X: rows in 3 groups, each row roughly a mix of its group's directions
X (98 x 10)
[[ 25  -6  34  10  -6   1  -9  34 -12 -45]
 [-30   0  12  31  -9 -13  -9 -15  40  34]
 [-33 -35   6  -2   9  16  25 -41   1  13]
 [-37  -7 -11 -13  -7  23   3   2  38 -39]
 [ -6   2 -38  28 -21  11  -4  12  45  15]
 [ 29   6  -6  -8  28  -7  33  -2  42  25]
 [ -2  60  16  11  -8  -7   1  31 -10  13]
 [ 24 -28   6 -24  19  -7  48 -18  11  13]
 [ 18 -28 -16  -4  17 -15 -15 -35  43  -8]
 [  8  13 -35  24 -10   5 -49  18  19  -1]
 [  7  20  19 -35  -7   2  31 -23 -40   7]
 [-17   3   2  10 -20  -3 -39  41   1 -35]
 [-10   4   7 -34  -8  16  29 -31 -36  22]
 [-15 -13  43  -9   4 -34  19 -18  -8  33]
 [-12  28  -4  19  -6 -18  17  14  56   1]
 [ 12  58  23  -1   5 -20  14  20  -2  16]
 [  5  -9  17 -34  38  24  12 -26 -25  16]
 [  1   7  22 -20  11   5  53  18 -27  20]
 [-19 -14  22  33 -25   7 -21 -24  31  22]
 [-19  41  24   0  -7  -9 -23  16 -38 -18]
 [  9  17 -17  -8  23   4   5 -30 -39  40]
 [ 11  18  21 -30  42 -11  40  -2   4   5]
 [ -6  28 -23  12  27   0  34  -9  31 -30]
 [  5  -6 -27  23  10   3   8   0  33  52]
 [-15  -6  45  -7 -21 -29  10 -19 -34   4]
 [  6   9 -19  20  -4   9 -28  45  31  24]
 [-21   9 -34  24 -48 -22  -5   7   5 -10]
 [-23 -35   2  11  12   4  29 -46  16  -2]
 [ 33   5  49 -26   9  21   0  15  -5 -16]
 [ 16   7 -11  31 -24 -38   4  -1  22 -37]
 [ 21 -27  34 -20  12  20   7 -10 -30  31]
 [ -7  43  28  -4   8  29  15  17  21 -26]
 [ 18 -38 -29  11  19  -6 -19  10 -30 -29]
 [ 15 -36   4 -15  18  -8  41 -16  20  29]
 [ -4   1  15 -12   8  24 -34  47  -8  29]
 [ 13 -22 -46  -3   6  39  -7   9   4 -28]
 [  7  34 -25  22   0  -1 -43  22  25   5]
 [ 13  25   9 -27  33   6  39  26 -17   9]
 [-26 -19 -37 -37   6   3  23 -25  13   9]
 [ -2  53  27  25 -17   0 -14  20  15   3]
 [ 12  46  27  44  -3   1  -6  -9   0 -16]
 [ 10  28  29   7 -31 -17  12 -23 -14 -36]
 [-37 -11 -25  29 -22   2 -22  20  26 -17]
 [  7  -7 -32  20  -7   2 -47 -11  33 -17]
 [ 39  10  49 -23  13   9   3  14  -9 -11]
 [ -5 -15  16  -8  30 -23   9 -38  41   9]
 [-15 -21  -9  31 -23  -8 -44  -8   6  30]
 [-36  13 -12   8 -30   8 -28  43   0  -2]
 [ 39  20 -36  17 -21  17   8  15  27  -3]
 [ -5  52  17   8   9  31 -16  -9 -23  16]
 [ 13   7   7  -9 -12 -18  44 -46 -14 -16]
 [-33  -9  -6  32 -30 -13 -10  14  22 -34]
 [ -9   4 -45  17   5 -37  10 -35  -7 -11]
 [ 29 -29 -23  -7  17   8  30 -12  38  14]
 [ 34  12  11  12  -3  -9 -23  31  22 -41]
 [-23  26 -31 -33  25  27  -2  19   0  18]
 [-21 -26  13 -39  -8  33 -16  32   8  -1]
 [ 11 -13  33 -15  -4  35 -30  38   5   5]
 [-17 -12 -22  41   3   5 -21 -44   9  14]
 [-50 -10 -18  15 -30  15   7   4  13  28]
 [-31 -21  26   4 -33  -5  -9 -19 -37 -15]
 [-20 -17   2 -27  31  18  11 -33 -29  22]
 [-21 -35  17 -22 -13  34 -25  25  12  -9]
 [ -2 -37 -22 -21   4  -4   6  27   8 -46]
 [ 31  23  15 -14 -30  -4  37 -22  -3 -23]
 [ 34   1 -47   3   7  29   4  17  25  -9]
 [-11 -63  -6  -8  -8   9   1 -25 -12 -10]
 [ -1  -8 -37  26 -32  29 -30  15  -1 -14]
 [-15   6  47  -5  -2 -33  20  -9 -13  32]
 [ 20  50   9 -12  18   5   6  31 -28 -10]
 [  3 -43   4 -44   8  17  17 -14 -23  -6]
 [-13 -33 -35 -37  12  -4  21 -13   5  26]
 [ 28   3  33 -30  -7  38  20   0   1  23]
 [ 37   9 -45   0  13  22  -5  16  26 -14]
 [-24 -20 -10  12  21  10 -40  32   5  29]
 [-22  21 -19 -29  26  31  -4  14   2  36]
 [ -5  36 -16 -16  32  18   7  44  11  -3]
 [  9   5  27 -43  16  26  17  12 -20  29]
 [-38   5  48   4 -10 -19  13 -26  -9   4]
 [ 24  -2   3 -13   1  -6  43 -49  -8  12]
 [ 23   4  42  18 -28 -18   1 -30 -24  10]
 [-35 -27 -22  19  -9  28  -4  -1  34  20]
 [ 31  -5  14   1  48  14 -23  22  23  -2]
 [ -6  31  -3  42 -19 -22 -22  20  27  -5]
 [ -3 -20   1 -14  31  22  17 -28  -4  46]
 [ 10  -7  29  -6  32  50  -4  17 -14 -17]
 [ 28   2  -4  27 -24  -5   8   3  48 -29]
 [-14 -20  28   8  -8 -37  -3 -14   7  46]
 [ -6  28  35  18 -23   3  17 -34  18 -25]
 [ 17  11  13 -11  29 -29  17 -28 -25 -34]
 [ 19 -28 -27  11  -8  19  29 -13  42  11]
 [  0 -36 -36  23  -6 -35   2 -28   8  -8]
 [ 22  13  -7  26 -35 -27  -1  12  24 -35]
 [-29   7 -48  12  24  18 -16 -19   9  18]
 [-16  11 -25 -38   7   6  24  16  11 -43]
 [ 20 -38 -16  -6  19  -4  21 -17  38  24]
 [  4 -12  14 -28  36  16  21 -37 -21  17]
 [  0 -10  -8   0  12  11 -27  -4 -24  59]]
which group is each row in? (one row of each group first)
[ 13  -5  45 -10  26  43   9  17   0  10]  H
[ 45   7  43 -19   7  15  15  -1   7 -22]  L
[  0  33 -23  23   5   1 -41  20  30   7]  V

[-36 -17  17  22  -3 -13  -4 -23  33  33]  V
[  3  -7   1  13  30   6 -40  44  16  19]  L
[-43 -34 -13   9  10   1  15 -38  -1  14]  L
[14 -8 50  7 24 41 13 -6  5  4]  H
[-11  -9 -21 -15  23  12 -11  44  21  35]  H
[ -7  18 -20  29   5  -4 -18 -33  -9  46]  H
[-22  -7 -40  16  -4  23 -19  15  28  29]  L
[  6 -36 -41  -5  20  25 -17  -8  20 -21]  V
[  9  11  17 -25  32  -4  41  21 -14  27]  V
